The rows below fall into families. The same turns and mirrors carry the whole set onto itself and the rows of a family onto each other. For each named row, which other rows are in its family? Write them in the order they are listed.
These 20 rows form 4 families of 5 rows each.
Nefu: [ 1.50  2.74  0.01  0.06 -1.14  0.65  2.28  2.62  0.25  1.88 -1.16  0.82
  0.57  3.00]
Kedu: [ 0.15  2.50  1.17 -1.02  3.12  0.74  0.60 -1.95  2.80  3.02 -4.35  0.26
 -0.04  0.53]
naf: [ 1.54  0.28  0.44 -0.36  0.82 -2.61  0.41 -0.36 -0.05 -0.21 -0.93  0.42
 -1.69 -2.52]
Fatov: [ 1.46 -0.20 -0.04 -1.12 -0.72 -1.23  0.05 -0.16 -0.21 -0.09 -2.81  0.26
 -1.24 -2.65]
gizik: [ 2.48  0.64  1.34 -1.56  1.23 -1.66 -0.76  0.38  0.00  0.86 -2.48 -0.70
 -1.21 -3.12]
Leta: [-1.46  1.87  0.18  0.38  1.08 -1.87  0.81  2.02  2.43  3.95 -0.10 -1.11
 -0.72 -1.24]
pon: [ 0.67  0.27  0.28 -0.57  1.50 -2.62  3.08  0.26  3.38  0.37 -4.87 -1.41
 -1.72  2.94]
fimir: [ 1.79  4.05 -0.11 -1.15 -0.22 -1.33  2.70  2.06  0.55  0.28 -1.16 -0.47
  0.51  3.22]
deva: [ 0.78  0.71 -0.97  0.66  2.29 -1.65  2.93  1.34  2.08  0.21 -4.74 -2.94
 -1.83  2.21]
sadat: [-2.15  2.23  0.66 -0.55  1.55 -2.02  0.00  2.74  1.53  3.32  0.10 -0.86
 -1.18  0.83]
zav: [ 2.19  0.87  2.16 -0.40  2.68  0.17  1.20 -0.36  2.65  2.46 -4.15  0.62
  2.29  0.83]
ked: [-0.37  0.59  0.28 -0.87  0.29 -1.70  0.43  3.46  1.37  3.92 -0.03 -1.47
 -0.81 -0.74]
neti: [ 2.36  1.09  0.96 -0.49  2.70  0.09  0.01 -1.63  2.56  2.58 -3.37  1.96
  0.80  0.80]
zan: [-0.52 -0.44  0.86 -1.48  1.88 -2.10  0.76  3.16  1.69  2.94 -0.09 -1.92
 -1.27  0.11]
Kaso: [ 0.47  1.71 -0.42  0.34  1.16 -1.49  4.40 -0.21  1.68  1.37 -5.33 -1.74
 -1.42  2.81]
Bora: [ 1.07  4.49 -0.15 -2.26  0.60 -0.14  3.84  2.33 -0.26  0.82 -0.98  0.16
  0.25  1.37]
libo: [ 0.98  3.15 -0.21 -0.96 -1.21 -0.30  3.99  2.87  0.14  2.03 -1.05 -0.24
  0.06  2.70]
zile: [ 0.03  0.88 -0.13  0.10 -0.11 -3.00  4.46 -0.48  1.77  0.50 -4.61 -1.35
 -1.03  1.66]
pefo: [ 3.81  2.47  0.12 -1.03  1.41 -2.02  0.17  0.62  0.08 -0.03 -2.20 -0.33
 -1.05 -2.68]
tora: [ 1.88  1.84  1.51 -0.40  3.29  0.10  1.04 -2.00  1.86  2.50 -4.87 -0.38
  0.91  0.13]

Which other rows belong to the same family as gizik? ked, Kaso, libo, tora
Which other rows belong to the same family as fimir? naf, pon, sadat, neti

The rows below fall into families. The same turns and mirrors carry the whole set onto itself and the rows of a family onto each other. For each named row, which other rows are in its family? Write them in the order they are listed.
These 20 rows form 5 families of 4 rows each.
dadu: [ 1.47 -1.11  0.40 -1.64 -0.82 -1.32 -1.56  0.67 -1.43  1.01 -0.17 -0.83
 -0.62 -0.41 -1.58 -1.97  2.27  0.62  1.81 -0.57 -0.40  1.57 -1.64 -2.89
 -0.55  0.23  1.41  2.27 -1.18  0.38 -1.90 -1.02 -1.04  1.42]
Mero: [ 0.74  1.69 -1.92 -0.01  1.65  0.19  0.40  0.43 -1.17 -0.98 -1.51  1.27
  2.60  1.98 -0.95  0.33 -0.44  1.38 -0.36 -0.71  1.01 -0.65  1.32 -3.53
  0.46 -2.16  0.21 -1.47  4.10  0.97 -0.21 -0.43 -1.06 -0.03]
luz: [ 0.28 -0.12  1.17 -1.88 -1.61  0.03 -0.88  1.18 -3.10  0.90 -1.52  0.70
  0.26 -0.02 -1.51 -1.12  1.32 -0.01  1.26 -1.41 -0.82  2.07 -0.84 -1.91
  0.40 -0.05  0.60  2.07 -1.40  0.63 -3.14 -0.48 -1.10  1.12]
Sedas: [-1.84 -0.08  1.72  0.69  0.68  1.11  1.27  0.64 -1.84 -1.87  1.88  1.61
 -0.81 -1.53  1.83 -1.47 -0.85 -1.54  0.28  1.70 -2.57 -1.93 -1.49  0.53
 -0.16 -0.94 -1.36 -1.44  0.16 -2.14 -0.08 -0.80  0.63 -2.25]
Vez: [ 0.09  0.56 -2.44 -0.65  0.78 -1.43  0.31  0.77 -0.01  0.09 -1.66  0.26
  3.07  2.09 -1.31  0.36  0.00  0.13 -1.75 -0.54  0.41  0.74  1.54 -2.93
  0.34 -2.83  1.36 -2.11  2.59  2.55  0.30 -1.20 -0.54 -1.32]
rotub: [-1.45  1.48 -2.54  1.53 -0.87 -0.87 -0.81 -2.32  1.92 -0.98  0.42 -0.41
  0.19 -1.74  0.69  0.38  2.55 -0.74  0.90  2.48 -2.05  2.06  0.46  1.82
  0.05  0.18 -0.28  1.95  0.60 -0.06  2.40  1.42  0.19  0.52]
fum: [-2.53  0.39  2.15  1.19  1.03  1.13  0.81  0.95 -1.05 -1.67  0.83  0.69
 -1.66 -0.63  2.04 -2.09 -0.46 -0.34 -2.05  1.99 -1.61 -1.43  0.04  0.28
 -0.95 -0.44 -1.48 -1.31 -0.41 -2.21  0.31 -0.23  1.93 -2.49]
Goso: [ 1.35  0.00  1.22 -1.13 -1.23 -0.69 -1.36  0.84 -2.56  0.25 -0.35 -1.74
 -0.04  0.53 -1.97  0.45  1.49  1.37  0.92 -1.27 -0.67  2.62 -1.30 -0.78
 -0.41  0.86  1.34  2.68 -0.23 -0.18 -2.42 -1.13 -0.01  0.63]
Pag: [ 0.36  1.80 -2.88 -0.08  0.69 -0.87  2.14  1.15 -0.65  0.26 -1.98 -0.04
  2.46  2.02 -0.78 -0.56 -0.30  0.84 -2.53 -1.45  0.11 -0.10  0.82 -2.71
  0.45 -1.53 -0.33 -2.78  3.31  1.68 -0.78 -1.30  0.61 -0.53]
tek: [ 0.86 -0.23 -0.48 -1.58 -0.25 -0.72 -0.27  1.13 -3.27  2.40  0.17  1.16
  0.08  0.50 -1.60 -3.01  0.16  0.02  1.04 -0.91 -1.94  1.12 -2.29 -1.18
 -0.39  0.79  2.23  2.20 -0.71  1.14 -1.70 -0.77  0.91  1.65]
bodo: [-1.18 -1.27  0.91  2.14  0.54  0.55  2.14  0.08 -1.26  0.19  1.04  1.90
 -2.08 -0.56  1.37 -1.92 -1.33 -0.90 -0.86  2.24 -2.32 -1.79 -0.31 -0.15
 -0.53 -0.47 -0.65 -2.00  1.08 -2.24  1.12 -0.08  0.70 -3.01]
Zal: [ 0.03  0.14  1.96  1.20  0.91  2.27  2.39  0.46 -0.37 -1.43  2.19  2.41
 -0.10 -0.89  1.89 -2.31 -0.47  1.02 -0.84  2.03 -2.03 -0.58  0.83 -0.14
 -1.30  0.42 -0.57 -2.15  0.83 -2.70 -0.17 -1.92  0.19 -2.16]
segu: [ 0.35  1.03 -2.78  1.58  0.05 -0.27  0.44 -0.44  3.25  1.11  0.10 -1.02
 -0.94 -1.39  1.61 -0.21 -0.78 -0.22  0.20  3.04 -0.91  1.87  0.67  1.27
  0.29  0.03 -1.34  0.53 -0.12 -0.83  3.63 -0.19  0.26  2.48]
vaza: [ 0.65  0.56 -1.07  2.16 -1.02 -0.51 -0.74 -2.04  2.38 -0.27 -0.09 -2.49
 -0.18 -1.66  0.87 -1.48  0.08 -0.86  0.17  2.97 -2.14  1.45  0.71  0.82
 -0.13  0.81 -0.32  0.95  0.14 -1.14  3.79  0.74  0.56  1.98]
lare: [ 0.49  2.09 -2.05  1.75  1.08 -0.62  0.39 -3.19  1.82  0.94  0.34 -0.70
  0.03 -0.86  1.87 -0.02  0.25 -0.44  1.80  3.11 -2.52  1.39  0.69  0.67
 -1.34  0.09 -0.11  1.18 -0.13 -1.29  3.08  0.54 -0.26  2.09]
somo: [-1.85 -1.14  1.64  0.24  0.72  0.36  1.12 -0.01 -1.17 -1.51 -0.05  2.34
 -2.18 -1.09  1.64 -2.11 -0.76 -2.04 -1.46  2.51 -3.06 -1.01 -1.10 -1.08
 -0.93  0.39 -0.08 -1.71 -0.60 -1.62  1.25 -1.58  1.23 -1.96]
Bugo: [-0.08  2.00 -1.11  1.89  0.43 -0.01 -0.34 -2.83  3.34  0.65  0.75 -0.60
 -0.19  0.12  0.62 -0.32  0.35 -0.44 -0.43  2.18 -1.83  2.50  2.53  1.17
 -0.47  0.06  0.03  1.36  0.17 -0.96  3.42  0.21  0.13  1.92]
kob: [ 1.10  3.07 -2.04 -0.45  0.17 -0.41  1.26  1.49  0.21 -0.23 -0.54 -0.13
  2.07  1.95 -0.34  1.35 -0.49  0.45 -1.22 -1.81  0.39  0.49  1.63 -3.83
 -0.30 -1.44  0.53 -1.96  2.58  2.09 -0.18 -0.61 -1.25  0.49]
Zur: [ 1.69  1.35 -1.75 -0.84  0.29 -1.67  0.61  0.97  1.36 -0.41 -1.57 -0.69
  1.97  1.16  0.45 -0.22  0.48 -0.39 -1.90 -2.11  1.97 -0.84  1.55 -3.63
  0.20 -2.13 -1.10 -0.72  2.08  1.18  1.11 -1.98  0.74 -0.43]
Zozu: [ 1.06 -0.60  0.91 -2.00 -0.81 -0.45 -0.19  1.13 -1.66  0.96 -0.19 -0.80
 -0.38 -0.92 -2.03 -2.41  0.88  0.56  1.52 -2.26 -0.01  2.50 -2.51 -1.58
 -0.47  0.79  0.57  1.39  0.55 -0.27 -2.20 -1.51 -0.71  2.13]

Which other rows belong to the same family as Vez? fum, lare, Zozu
Which other rows belong to the same family as kob? luz, bodo, vaza
Which other rows belong to the same family as tek? rotub, Zal, Zur
Which other rows belong to the same family as dadu? Sedas, Pag, Bugo

